Rotation paths and how fast each direction turns (degrees each step):
Each turn is a multiple of 5 degrees from 10 to 175, or 0.
Each row of a path follows its step; steps can be skipped.
Rotation 1:
step 0: [-16  12   5 -16 -17  -2  -3  15  28 -24  34  23 -28  -7   6   4  -7   7
  26  16 -21  15  -8  16   8  -5  -6  15  23   2 -19 -31 -39 -13  11  34
  26]
step 1: [-12  -1 -10   2  14   1  -2 -28  11  18 -23  40 -26   1  38  17  17  20
   6   8  -7  11   2 -23 -13 -14  11   9  -1 -20  -8   6  36 -44  27  17
  -1]
step 2: [-10 -12 -20   9   5  -7   9   0  -7  35  -2 -17 -14  -6  42 -28  11 -25
  12  20 -17  11   7 -28 -11 -14  27 -30 -26   7  20 -15 -18  34   4  19
  -8]
step 3: [ 18   1 -22 -12  10   9  -5  16   2  32 -11 -10  12  24 -29 -32   4  17
  19  14 -20  32   5  14  23   5 -13  -8  13  14  45  27   0  -5  22   6
  31]
step 4: [ 41   0 -14  10   5  37  12 -10  17  -9  22  -8  15  -4   2  -3  -1  11
  25  -6 -13 -19  16  16   5  15  24   3  20  21 -20  11 -32 -28  24  23
 -36]
step 5: [ 21 -19 -16  -8  25  16 -13  -8  28 -19 -20  -2 -48   4  18  19  -6  -6
  -2 -32 -30  -1  29  -6   5  24 -20  -6 -25 -31 -15  21  -2   9   0  -7
   3]
step 6: [  0  24  13 -13 -18  23  19  -8   7   2 -15 -14 -13   8  -5 -19  40 -24
  17  20 -29  22 -15   8  17  -2  -5 -28  -8 -35 -30 -33  -2   6 -26   1
   1]
step 7: [  0 -19  -1 -10 -27  -6   5  -6  23  16 -30   8 -30 -15  -9  -8  -6   3
  39  46  25   5   7  11   0   4  22  21  30 -12  10  25  -3 -22 -27   0
  19]
step 8: [ -1   5   7  11  -8  31 -22 -11   0  17  16   7 -26  22  37   4  11 -19
  27 -27  27  12 -24 -14   2 -26   9  22  13   1  25  15 -39  -6  13   6
 -25]
step 9: [ 25   0 -26 -25  30 -23   9 -20  22  28  19  -7 -21  13  12  13  -9  -6
 -13  -2  -8  20 -13 -25  39   0  19 -15  -3   6  10 -13  -5  -8  21 -42
  15]
step 10: [  4  -4   0 -23  -1  16  37  32  20  19  17 -13  -8  10 -21  -9  25 -17
  42   8 -23 -28   3 -23   0  15  -9  13  -5  20   4 -22  34   0  23   6
 -14]
Directions:
[ -6   9   2  -4   8  -4 -10   7  11   3   5 -19   6   6  -2   0   0   6
   1   2  -2  12  -8  -2  -1  -6  -2  -6  -8   1 -11   1  -7   1  -4  -5
  11]	115
[  4   8  -7  -5   3   7   0  14  -1   4   4   2  12  -7   9 -11  -7   6
 -11   4  -6  -1  11  -9   1  -1  -1  -2  -8   0   5   4   6  -3   6  13
   0]	40
[ -5  -6   6  -9   5   2   3  -1  -1  14  -2   4   9 -10  -6   6   4   4
   2  -7 -12 -11  -3  -3   5   6  -9 -10   5   6  -6  12 -10   6   1  -2
  -4]	55
[  3  -7  -4  -3   4   1  13  -4  -4  -5   2   6   0   2  -1 -10   1   1
  -9  -1   0  16  -9  -6  16   5  -9  -1  -3   3   3  -9  -3  15  -9   2
   5]	110
[ -6  -5  -9  -4   1  -3  -1   8 -13   4  -4  -4   0  -2  -4   7  10  -6
   4  13  -2   9  -3   4  -4  -5   6  -3  -3  -1   2  11   9   4 -17   8
 -10]	80
Rotation 2:
step 0: [  1 -10  -9 -23   4 -29 -19   9   0  10  34 -32 -39 -15 -13  -5  28  26
  26   7  -8  24  12 -17  15  -8  25  15 -16   2 -12  -7 -28 -28 -13  -9
  19]
step 1: [  3 -15 -15 -15  -6   3 -50  36  -6   4  20 -21 -22 -24 -25   6 -36  11
  11  -5   7 -14  -5 -34   1 -19 -10  23   0 -29   7   9 -12 -16  -8 -21
  15]
step 2: [-14  -4 -42 -14 -20 -13 -48  43  -3  10 -10  18 -20 -20  -6  13 -18 -19
 -27   3 -22   4  -8  -8   7 -19 -10 -15  -9  -1  30   5   8  -4   5   2
 -25]
step 3: [ -8  -7 -16 -20  16 -16 -16  28 -21 -10 -12 -24 -33  -6 -23   7  23  -9
  -9  13 -22  35  12  -6  30  13   9 -17 -25   6  11 -15  23  19   8  30
 -27]
step 4: [  7  -5   1  -7  15  12 -22  -1  -8 -17 -17 -41 -22 -28 -31   8 -15  17
   7  20  11  -4  23 -15  27  14 -17  35   8   9 -13  -2  34  22   1  36
   0]
step 5: [ -3 -14 -13 -17 -33 -14 -35 -21  23   1 -24  -3 -11 -22   1   3 -19  -3
 -20  13  15 -22  24   1   2  -3 -36  14  16  39 -12  12  10  -4 -26  31
  -8]
step 6: [ -5 -42   2 -32 -21 -28 -11  -2   7 -14 -18 -11 -21  13   6   0  -2 -20
   0  16   6   3  28   0 -19  17  -4 -37 -20  25  -9 -18 -23  -5 -43  18
  -9]
step 7: [ 12 -32  20 -11   3   6   3  12 -17 -33 -21  -9  -8 -14   1   6 -33  -8
  30  42  -7 -10  29 -28 -21  20  10  -1 -10 -12  -2 -46  -8  -4  -8  -5
   4]
step 8: [  6  -6   8 -10 -25 -16 -13 -21  -5 -14  -6  21  15 -38  22  10 -15 -16
   4  42 -26 -16  16 -23  -5 -14   1  42   8  -5  17 -26   0 -20  23   6
 -17]
step 9: [  3 -13  -5 -25 -27 -46 -25 -36   1 -10  32   3  -3  16   8  24  24 -25
   2  21  -8  14  -5  -4  13  -1  19  28  -9  -4  13  -9 -29  -3   6  22
 -20]
step 10: [ 16  -9 -20  -6 -13  -5 -31   3  -8 -29  17   0 -26  40 -26  34  -7   0
  29  23  13   9  -6 -13  20  27  22  23   8 -15  -8  -7 -28   3  -3  -3
  28]
Directions:
[  3  -7  -4 -13  -5   2   0   0  12  16   1  -1   1   3   1   4   6  -4
 -11   5  -1   1  -7  10  -8  10  17  -2 -10   7   1   0   2   4   3   0
  -4]	110
[ -5   2   6  -7   5 -17   2  -8  -3  -2  -1  11  -6   0   3  -2  13  -1
  -6  -6 -10  15  -3   3   2  -5  -4  -7  -5   5   0   4 -10   0 -10   5
  -7]	115
[  8   5   0  -2  -6 -15   4  14  -4   3   0  -2  -8   9   4   2  -5  -1
   3  -3   1  10  -3   7  -3   0  -1  19   4  -8   9   0   4  -1   2 -11
  -9]	45
[ -5   9  -9  -3  11 -10  -9   2  -2  13  -5  -6  -4   7  -4   7   1   1
  -9  -3  -5  -2  -5 -11   3  -7  -1  -7   6  -7 -13  -1   6   5   8  -6
   5]	35
[  1  -2   9   0  -1  -7  -7  -9  13   2   9  -6   5   0   5  -1  -1   2
  -1   2  12   2 -12  -3   9 -10   0   8  -5  -7  -3   4  13 -10 -11   7
   4]	85
Rotation 3:
step 0: [ 17  18  16  -1 -27   2 -22  -2   5  -2  22   8 -18 -54  33  -9  24 -18
  -3 -19 -13 -13  -1  41 -24  -5 -12  -3 -11  -6 -32   3  -1 -39 -23  19
  28]
step 1: [  4  22 -13  27   2  16 -46  -2   9 -15  44  16   0 -25   9  19  15 -12
  -4  43  -5   7   1 -16 -17  14  18  -4 -10 -28 -39 -12  -1  29 -13  24
  26]
step 2: [ -5 -14  41  20 -17  27  -7  13 -21  -5 -23  20  18 -42 -23  40 -10 -16
   8  15  -2  -2 -15   4  -5 -14 -19 -24 -11 -30 -25 -14  -1  30  24  25
  11]
step 3: [  7 -33  24  22  -3 -27 -30   7  11 -32  13 -15   7   5 -17  -8 -30   9
   0 -13 -26 -19  -2  -6 -24 -32  -7 -26  39 -28 -31  -5  18  31  21  -1
  -3]
step 4: [-14   7   2 -15 -36 -31 -20 -21   1 -27 -24  21  38 -11  10 -10 -29  30
   2 -17  13   4   8 -47  11  -6 -14  -8  -4 -13 -23  -9  22  23  16 -36
  -2]
step 5: [-32 -28  29 -17   2  12   4   3 -19   6   1  -9  33 -13  22 -38 -15  28
  31 -33 -14  -3  21 -24  16   6  25   5   4  10  17  -3  42  28 -10   6
  14]
step 6: [-10 -15   0  -4 -15 -16   7   0 -30  -7   6  -2  18 -24  22 -77  14 -19
 -16 -43   8  -4 -10  -4  -2   2  -1   8  -1 -10  -2  20  -1 -30  -8  -3
  43]
step 7: [-13  21 -22 -17  -2  19   0   5   9 -16  21 -16   6   7  21 -47 -23 -33
  10  39  18  28   3 -27 -10   4  16  18 -11 -18  -3  10  -4   2 -24  25
  48]
step 8: [-19  12  20  13  -5  -3   7  31 -21   5 -51 -12  -3 -26 -15  -7 -28 -53
   4  29   5  -8 -23   3 -20  12  26  15 -34   0  10  -9  -9   1  -1  24
  27]
step 9: [  9  13   6  10  18 -13  10  36  35 -20  -5   5 -27   6 -14 -33 -42 -27
 -17  10 -29 -11 -13  35 -18 -24  17   8   9  13 -31 -10   2  19  31   7
  15]
step 10: [-11  39  -1  19  -7  -9 -18  18  19  -8 -13  23  -6   4   7   8 -33 -24
  -3 -15   9  26  -1 -13 -17 -26   4  -4 -35  26 -35 -31  16   9   8 -51
 -20]
Directions:
[  2  11  -4  11   5   8  -8  -1   9  15  -8   0   1  -3  -4   2   2   3
  -7   1 -14   5   1  -4  -9 -11   1  -3  -6  -5  -3  -1   2  -5  15   8
  -2]	45
[ -2  -4   5   4   3  -4   9  -5  10   1  -3   5  -6   1   5  -7  -7   6
  -1   2  -1  -9   1  -7   3  13  -5  -9  -5  11 -11  -9  14 -11  -2   4
  -7]	65
[ 12  -4  -7   9  -5  -2   5  -1   7  -8 -12 -10   9   7  -7  -2  -6  -8
  12   9  -3  -6  -5   0   0   4  -9  -8  -3  -6   4  -2 -10   6   0   7
  -2]	65
[  0   5   6  -3   3  -3   6   7   7   6   2   7  -1  -3   0   0   4 -13
  -2  15  -3  -9  15  11  -3   0   8  -8  -4 -11   0  -9  -5  -3  -6  -9
   5]	45
Rotation 4:
step 0: [ 33 -35  19  22 -10 -13  -5   0 -13  39  -7  24 -21 -17 -12  46 -32  -1
   5  40  -4  14  19 -21 -17  13  28  27  27  -3 -26  18  -1   5 -29  -4
 -14]
step 1: [ 25 -25  18  15 -21 -24  17  18  55  30 -18 -27  -3   6   7  17  32  14
 -24  25  -5  22  -9  26  -3 -10 -13  28 -20 -21  -6 -18  23 -14 -11 -40
   2]
step 2: [ 31   5 -27  30   3  10 -16  10 -15  27  -2  14  45  13  16 -15   7  26
 -28   9 -14   8 -37  14 -12 -24  30  32  -7  -4  40  -7   3   1 -22   6
 -45]
step 3: [ 43  14   3  -1   5   9  29  17  -5   2 -17  43   0 -21  -4  36  21   8
  -4  -4  47 -18 -54 -22 -16   9  12  31   6   9 -13 -30  -1  -5  28   3
  -8]
step 4: [ 27   7  27  -5 -16  -9  43  25   3   9   4  48   1  -4  45  -3 -26  29
  22 -20   4  21   5  30   0 -28 -14  11  39  19   5   6  10  -3  -3 -39
   3]
step 5: [ 45 -24  11  34  33  12 -27  -2  -5  13 -12  21   1   3  21   3 -25 -13
   9   5   8 -20   7  24  18   0 -22  46 -39  31   5   8  28  27 -13 -18
  25]
step 6: [ 19 -45  -4   9  10  35  34   7  -6 -18   0  -1  53   1  17  24   0  -5
  -4  32  17  15  40  -2 -29   6  24  20 -19   6 -33  -9  11  -4   4 -22
 -26]
step 7: [  2 -12  10  29   1 -22  30 -23  19  42  25  20  20 -15  -6   8  -4  16
 -29 -13  35   0  -5  40 -16  13  -8  16 -15 -36  -9  21 -31  20   5 -28
 -33]
step 8: [  0  22 -28  12  33  -6 -11  15  -2  11  28  39  16  12  13  32  22   4
 -20  -9  -4 -11  -3  54  10 -28   2  12   4 -25 -18 -56  33   7   3  -8
  -1]
step 9: [ 52  16  -5  15  24  26  17  12 -11   3   4  19 -12  23 -23  49 -41 -14
  12   1  24  32  -5  21  -4  11   6  -7  29  10  10 -15  -1  16 -26  20
 -35]
step 10: [ 28 -36  -8  27   9  -9  28  14  45   0 -45   6  -7   2  -2   9  28 -35
  -4 -36  26   8  14  33 -15  -2 -23   5  38  25   1  -4   0  -5   2 -25
  11]
Directions:
[  4   1   4  -7   8  -4   1  18  -4  -3   3  -2   2  12   8 -11   0  -5
  -3   7   8   2  -1  -8   0 -12  -2 -10   4 -11  -8   7   2   4  -4  -4
  -7]	155
[ -4  -3   6  -2   2   0   4 -10   0   0   0  -4   5  -5   2   0   1  -1
 -12  10  -4  -4  14  -6  12   3  -1  12  -2 -13  -4  -4 -10  -1 -17  -6
   1]	60
[ -8  -8   4   4   1  -6   2  -5 -12  -6  -9   5  -1 -13   5  -3   5   1
 -12  -1   8  -5  -3  -1 -13   9   3  -3  18  -3  -3   6   0   2   5   0
  -1]	100
[  4   3 -10   1   5  -2  11 -12  -3 -10   9  -1   5   0  -4  -6 -14   3
  -6  -8  11  -7   7   8  -1  -2  -8  -4  -6   6 -12  -5   8   3  -1  -3
  -4]	25
[-10   1  10  -3 -11   5  15   3   8   0  -9  -7  -6   4   0  -8   0   2
  -4 -11  -2   4  -4  18  -3  -3  -7   1  -2   0   4   7  -9   5  -6  -7
  -5]	125
[ -4  -1   5  -2  18  -5  -3  -8   1   7  -1  -3 -11   4   0   3   3  -7
  -1  -3  -1   1 -11 -11  -7   2 -16   7  -7   7  -4  -7  -4   1   4  -9
  -7]	160
[ -3 -16 -13   3  -3  -2  -5   5  -3   2   9   2 -13   5 -15   4   8  -3
  -2   1   1   3   2   9  -1   2  -4 -11   6  -2  -3  -7  -6  -2 -14   0
  -4]	35
Rotation 5:
step 0: [ 22  32 -25 -19  10  -2  20   9  28  26 -29  -5 -12  -3 -13  14 -31  -1
 -19 -12   8  -8  32 -16   9  17 -40   7  32 -10 -23  -9   1  12   0  15
   4]
step 1: [-31  -6   8  10 -51 -14   3 -48   2   3   8  10 -24 -12   1   4  -9  39
 -20  15  21  14   7   7  23 -23  10  37  -9   3 -10   0  -6  -2  10  -3
  -6]
step 2: [-29 -19  16 -14  15  13 -26  21  16 -16 -12  15   6  -3 -12  11 -14  -1
 -15  -6  24  12  21 -25  -4  56   0   0   1   1  25   0  22  32  13  10
 -27]
step 3: [ 12  37  -2   6 -25  -9  -9  -8 -21  43 -16 -33   9  -4 -32  24  -2  -4
  15   2  18  -5  -5  15  -1 -14  20   7  -8  -7  21  26  -9  10  17 -25
 -38]
step 4: [-22  22   1 -32  12  23   2  -2  -5  29  -5  11 -25  26  16  30 -13   9
   2  14 -13 -30  18 -39   2   5 -18  10  -5  -2 -36 -14  21  28  -3   1
   9]
step 5: [  2 -13  36 -22 -57 -27  -2 -39 -18 -12  -2  23   5  19  -7   9  -6   3
  14   5  25  -1   5   6  14  27  25   1 -11  11   1  12 -27 -12  -6  -4
  13]
step 6: [-11  -3  -2   1  19   9   1  31   3   9   1  40   5 -18  16  31   4   1
  -8   4  22 -18   2   2 -59  24   5 -26 -20  10  13  -7 -13  33  19  -2
 -15]
step 7: [  8   2 -11  -2 -32  25   4  31 -31  24  -8  -8  -6  27 -18  18 -17  -8
  16  18 -22 -13  22  25  19 -23  16 -16   5  22   8  22 -19 -30  -2  -5
 -24]
step 8: [-12  -4  -7 -21   0 -13   5   0  43  11 -15  -7 -14   7  16   7 -13 -23
   2  20 -22  -5  18 -29 -25   8 -21   3 -31  10 -44  10 -31  10   7  10
  32]
step 9: [  4 -16   3  32 -51  -3  19 -18  13  -3  22  41   2  38  -6   8  16  -7
 -19  -8   0  -1  10  25   5   4  -1  17 -20   6  43   6 -11  -2 -14  16
   7]
step 10: [ -8   3 -56   9  11   0  -5  35   6  11   2  24  16 -35   2  12 -20  -4
  -1   5   7  15 -18 -28  -2  35 -16 -18 -15  17   3   4 -15  -6  -2  23
 -28]
Directions:
[  2 -10   2   4   5  15  -2  -1  -6   0   3   6   5   4  -6   0   0  14
   0  -9 -10  -8   4  -6   8  -5  -1   3   5  11   6  10   1  12   4   7
   8]	145
[ -6  -4  -5  -8   9  -4   8   7   2  -2 -12   7  -8  -5  -7  -3  -3   3
   0   4  -7  -8  -7  -6 -16  10  -9   2  -1  -4   0   4  16  -2   5   5
   4]	175
[ -2  -1  -1   0   6   4  12  11  -6  10  -4  -3   9  -5 -11  15   3  -2
   6  -6   5  11  -9  -2  -4  -6  -2  -6   3  -3  13  -7  -5   0  -5   6
  -5]	100
[ -2  -2  -9  -6  -6   5  -9   6  -6 -10  -1   5   0   4  -8  12  -1  -6
  -5  -7   7   6  -7  13   2  -4 -10   2  -7  -4 -15   8   2   8   2  -4
   5]	0
[  3  -2   5   3  -6   6   0   8  -6   0  -9  11   3 -14   4  -9  -2  12
  -3   6  19  -2   9   2  -1  -6  -2 -11   6  -6  -7  -1  -3  -5  -1   5
   6]	70
[  0  12   2  -5  -4   0  18   4   4  -6   3  -2  16   1  -9  -6  -5  -2
  -3   0  -6  -4  10  -7   1 -10   7  -1  -8  -6 -11   4   5   6  -5  -5
   0]	90
Rotation 6:
step 0: [ 23 -24  20 -15   3   0  -4  22  13  21  10   3   0 -12  10   3 -21  28
   7 -13 -20  -8 -10 -35 -28 -14   0  -2  -1 -32  32 -49  11  47  18  -8
  15]
step 1: [ 39   9  -7   0  13  -1  19   1  28 -12  -1   6   3  15  -4 -16  23 -10
  22   2  13 -22 -33 -12  14  32 -28 -41  19 -13 -16 -27 -26 -15  -3 -31
 -33]
step 2: [-10  12 -45   5  27  16  -7  -4  23  54   4  21 -13 -28  -2  37 -13   4
  -1 -27   6  12  -2 -33   5  24 -13 -12   4  14  10  -5  27  18  -8  22
 -15]
step 3: [ 30   0  31 -53  30  -9   7  16  22 -13  -3  -5  -2 -12  46  -9 -11   2
   6  -5 -28 -42 -22 -28   9  11  12  16  -1 -16   7   5  29  -2  -2   3
  -8]
step 4: [ 17 -14  -4  28   1 -11  33 -11  46  18   5 -26 -31  -2 -14  10  49 -20
  15  -6 -21 -20  -2   8  -2   5   2 -23  32  12 -18 -14   3  16 -26  15
 -14]
step 5: [ 12  15  -3   0  39   6  -4  11  11  13  11  25   2 -12  -7   1 -28   6
  -2 -37  -6 -13 -12 -16 -32  -6 -20  34   2  13  -4 -42   6  59  -3 -11
  20]
step 6: [ 31 -20  -1  -2  15 -36 -17   9  29 -16 -13   1  10  13  33  10  19   6
  24   7   8 -22  -8 -27   1  13 -16 -40  12 -55  -5  -6   2  16   8 -26
 -12]
step 7: [  0  19 -37   5   0  11  27  19  34  34   6  19 -37  -5   7  -7  20  22
  -2 -30   9 -11  -1   2  13  39 -21 -24 -16  33  11 -12  -3  13 -14   5
 -28]
step 8: [ 25  22  16 -31  41 -20  -1  -9  -5   9   5   0  -3 -30  22  -4 -40  -2
 -22 -20  -3 -10  12 -28  -3  11  10   3  43 -12   5 -10  45  17   2   9
 -23]
step 9: [ 20 -25  15 -26 -33  -7  30  14  50   6 -12  -8 -28  18   0  19  29 -10
  20  -3 -11 -31 -18 -20  -2  -8  -8  -2  13 -29 -11 -22  -4   8  -7  36
 -14]
step 10: [ 22  -1 -10   7  48  19  35 -11  13  42  14  16   9  -7 -27 -21   2 -16
  17 -12  -8 -11   3   8 -31  33 -11  -8   4  22   4 -37   4  28   5 -14
  15]
Directions:
[  0  -3  -3  -7   1   0 -13   0   8  -4  16   1  10  -6  -1   2   5   0
   4  17  15  -2   5   0   0  12  -2   3 -10   6  -4  -2   3   4   2   6
  -3]	80
[ -3 -12   1   2   3  -7   5 -15   3  -9  -9  -9  -1  -1  -6   1   0  -5
   1  -4  -9  -9   5   3  -8   5  -4  10  -9   5  -5  -7   6  -2   6   9
  11]	65
[ -7   3   2  -3  -5  16   4   9   7  -9  -8   4  -9  -9   3  -4  -4  13
   5   5  -1   1 -12   8 -11  -1 -12   9   0   3   1   0   1   2   3   3
  -3]	160
[ -1 -18   7  -9  -8   1   4   8   4   6  -1   6   3   7  15   2   2  -1
   6   5  -2 -10   0   6  -2   1   5 -10  -7  -6  12   5   0  -2   2  -2
  12]	120
[-10  -2   8   8   0  -4  -6   0  -2   6  -3  -7  -5  -7   5   8  12   4
   0   6   2  15   0  -4  -6   6  -5  -9  10  -8  -2  -6  10  -5  -6   6
  10]	160
[ -4   3  -1  11   0 -13  -2  10   1 -10  -1   0  -5   6  13  -5   7   1
  -9  -7   9  -5  12   5  -7  -2  -4   2  -1   3  -4  10   2  17  -3  -2
   1]	40
